Each path is a new rotation, seen through one point. The rows after it are directions, each followed by how far the rotation turns it, in degrees per step (0 if it stays put).
Each turn is a multiple of 5 degrees from 10 to 175, or 0.
Each row of a path follows its step; steps can be skipped.
Rotation 1:
step 2: 39, -81, -45, 47, 139, -208, -14, -107, 92, -219, 103, -240, -110, -164, -44, -89, -81, -122, -14, -225, -133, -94, 16, -185, 89, 146, -97, 81, -49, -23, -47, 94, -30, -299, 49, -150, -313, -53, 59, -114, 210, 25, 229, 16, 158, -70, -32, -8, -15, 168, -217, -130, -191, -15, 166, -46, -90, 17, 53, 111, -67, 21, -99, 219, 91, -133
step 3: 30, 48, 114, -37, 167, -160, 77, 33, 110, -208, -191, -200, 101, 153, -18, 170, 156, -251, 46, -13, -263, 7, 98, 131, 233, 51, -4, -14, -39, -103, -129, -93, 123, -73, 22, -21, 83, -165, -72, -154, 31, -113, 41, 15, -266, -91, -71, 48, 374, 43, -198, 22, 77, -206, 21, -125, -76, 72, -92, 14, -60, -75, -137, 175, 82, -106
step 4: 97, 120, 88, 140, 63, -20, -37, -113, 87, -67, -23, -18, 71, -29, 127, 35, -130, 24, -97, -48, -96, -76, -229, 63, 111, 4, -141, 123, -57, -45, -183, -98, 148, 87, 280, -263, -22, -69, -44, -119, -254, -88, 173, -319, 32, 58, 24, -30, 76, 24, -264, -241, 68, -85, -199, 71, -39, 274, 25, -31, -86, 94, -36, 37, 175, 234
step 7: 283, -150, -31, -162, 236, -181, -41, 2, 31, 23, -60, -302, -38, -106, 106, 48, -34, -15, 21, 85, -265, -22, -247, -187, 9, 59, -243, -2, 63, 114, -86, -7, 91, -196, 252, 116, 74, 19, 43, -17, 229, -47, 76, -226, 6, 197, 58, -155, 1, 119, -63, -151, -55, -238, -33, -71, -119, 50, 33, -137, 68, 53, -18, 76, 105, -16
step 10: 13, 34, 91, -115, 72, -132, -153, 23, -54, -77, 67, -242, 97, 39, 168, -51, 239, -22, -35, -104, -55, -161, -74, -157, 88, 45, -130, 281, 73, 23, -28, -299, 99, -56, 2, 16, -156, -35, 141, 114, 113, -66, -11, -59, 104, 124, 103, 183, 180, -156, -444, 37, -117, -26, -127, -86, 98, -16, 4, -26, -51, 16, -132, 182, 187, 125
step 12: -32, 33, -59, -4, 41, -218, 42, -124, 88, -33, 88, -346, 5, -172, -64, 44, 59, -109, 130, -63, -249, -77, -118, 14, 332, -199, -81, 120, -39, 31, 176, -92, 102, -131, 50, -61, 27, -121, -141, -63, 38, -15, 61, -4, 98, -124, 10, 64, -63, -9, 20, -264, -4, -261, 8, 16, -153, 347, 145, -165, -113, 49, 219, 59, 34, -14
step 17: 67, -8, -187, 85, 145, -264, 40, 8, -31, -168, 3, -41, -61, 2, 98, 40, -44, 58, 79, -231, -30, 55, 24, -154, 135, 62, -58, -43, -200, 80, 136, -217, -44, -103, 148, -27, 62, 2, 134, 115, -4, -67, 20, -14, 375, 239, 229, -125, 6, 102, -169, -97, 37, -208, 34, 50, -139, 132, -66, -40, -227, 34, 237, 241, 125, 76
step 19: 142, 5, -24, -176, 71, -182, 86, 10, 71, -167, -263, -313, 156, -32, -54, 18, -135, -58, 9, 70, -269, -54, -89, -15, 84, -100, -149, 55, 62, 8, -203, -53, 130, -61, 224, 62, -265, 85, 61, -85, 9, -201, 9, -173, -105, -16, 180, 16, 232, -81, -22, -36, -40, -1, 134, 87, -218, 77, -5, 151, 171, 169, 67, 177, 123, 88
9, 28, 47, -40, -20, -11, -13, 17, -11, -21, -21, -49, 35, -43, -47, 26, -7, 42, 31, 19, -2, -59, -4, 11, -10, -38, -49, -33, 10, 33, 32, -33, -31, 29, -47, -49, 24, 9, -55, -1, -13, -34, -16, 33, 15, 31, 39, -50, -11, -19, 61, -20, -8, 23, 1, 53, -4, 31, 14, -5, 25, 1, -12, 18, -4, 55	55
45, 66, 15, 1, 33, -3, 18, -32, 50, -36, 6, -10, -38, 25, -2, 70, 22, 9, -21, -26, 27, -40, 31, 29, -45, 31, 5, 4, -19, -50, -18, 28, 24, 37, 47, -17, -26, 24, -29, -7, 6, 18, -34, -10, -71, 27, -17, 7, 34, -24, -3, -30, -29, 4, 77, 22, -12, 10, -15, -21, 34, -10, 46, -1, -12, 5	70
-51, -14, -13, -7, -48, -25, 33, -21, 9, -4, 39, -22, 25, -24, -3, -30, -51, 47, -50, -46, 34, -11, -5, 18, -18, 22, 15, 0, 7, 47, 23, -16, 83, 2, -31, -54, -13, -7, 15, -12, -14, -4, 0, -17, -6, -2, 6, 3, 2, -19, -65, -26, -12, -9, 43, -9, 51, 30, 83, 44, 18, 30, 5, -34, -12, -16	175
22, 88, -35, 23, 0, 7, 15, 3, 21, -41, 13, -58, 12, 79, 6, -35, -16, 9, 21, -36, 19, 25, 9, 25, -16, -32, 30, -12, -7, 28, -31, -12, -40, -17, -25, -12, -22, -19, 19, 55, -28, 56, 18, 21, 47, -42, 5, -4, -63, -19, 6, -47, -18, 20, -29, 20, -6, -23, 6, -34, 5, 35, 11, 20, -24, -35	95
10, 23, -9, -35, 81, 33, -40, -48, -18, 29, 42, 45, -2, -22, 52, -18, -9, 13, -16, -46, -17, 22, -26, 29, 31, -46, 1, 16, 51, 10, 47, -11, -46, -4, 51, -21, 56, -30, 9, 21, 10, -19, 9, 9, 6, -10, -1, -23, 16, -8, -9, -86, 0, -13, 21, 2, -5, 10, -17, 46, 12, -18, 19, -15, -49, 21	135
47, 11, 39, 40, -13, 21, -21, -50, -21, 4, -14, -35, -35, 4, 11, 8, 30, 26, -35, 21, 17, -8, -4, -22, 38, 18, 10, 20, 93, 59, 25, 27, 25, 59, -27, 36, 29, -1, 13, -50, 25, 40, -18, 13, 43, 0, 0, 21, -12, -79, 0, -16, 22, -22, 0, -9, -35, -21, 24, -40, -8, -16, -8, -18, 43, -21	20
37, -66, 0, 5, -13, -29, 23, -2, 0, -25, 42, 13, -45, -12, 31, 7, -33, 12, 19, 34, -73, -7, -6, -42, -35, -41, 29, 2, 6, -51, -28, 18, 32, 17, 6, -23, -46, 4, 36, -38, -41, -5, 50, -1, 19, 5, -2, -3, -61, -36, 21, -50, 48, -1, 3, 47, -36, -21, 5, 35, 9, 20, 34, 0, -2, 49	145
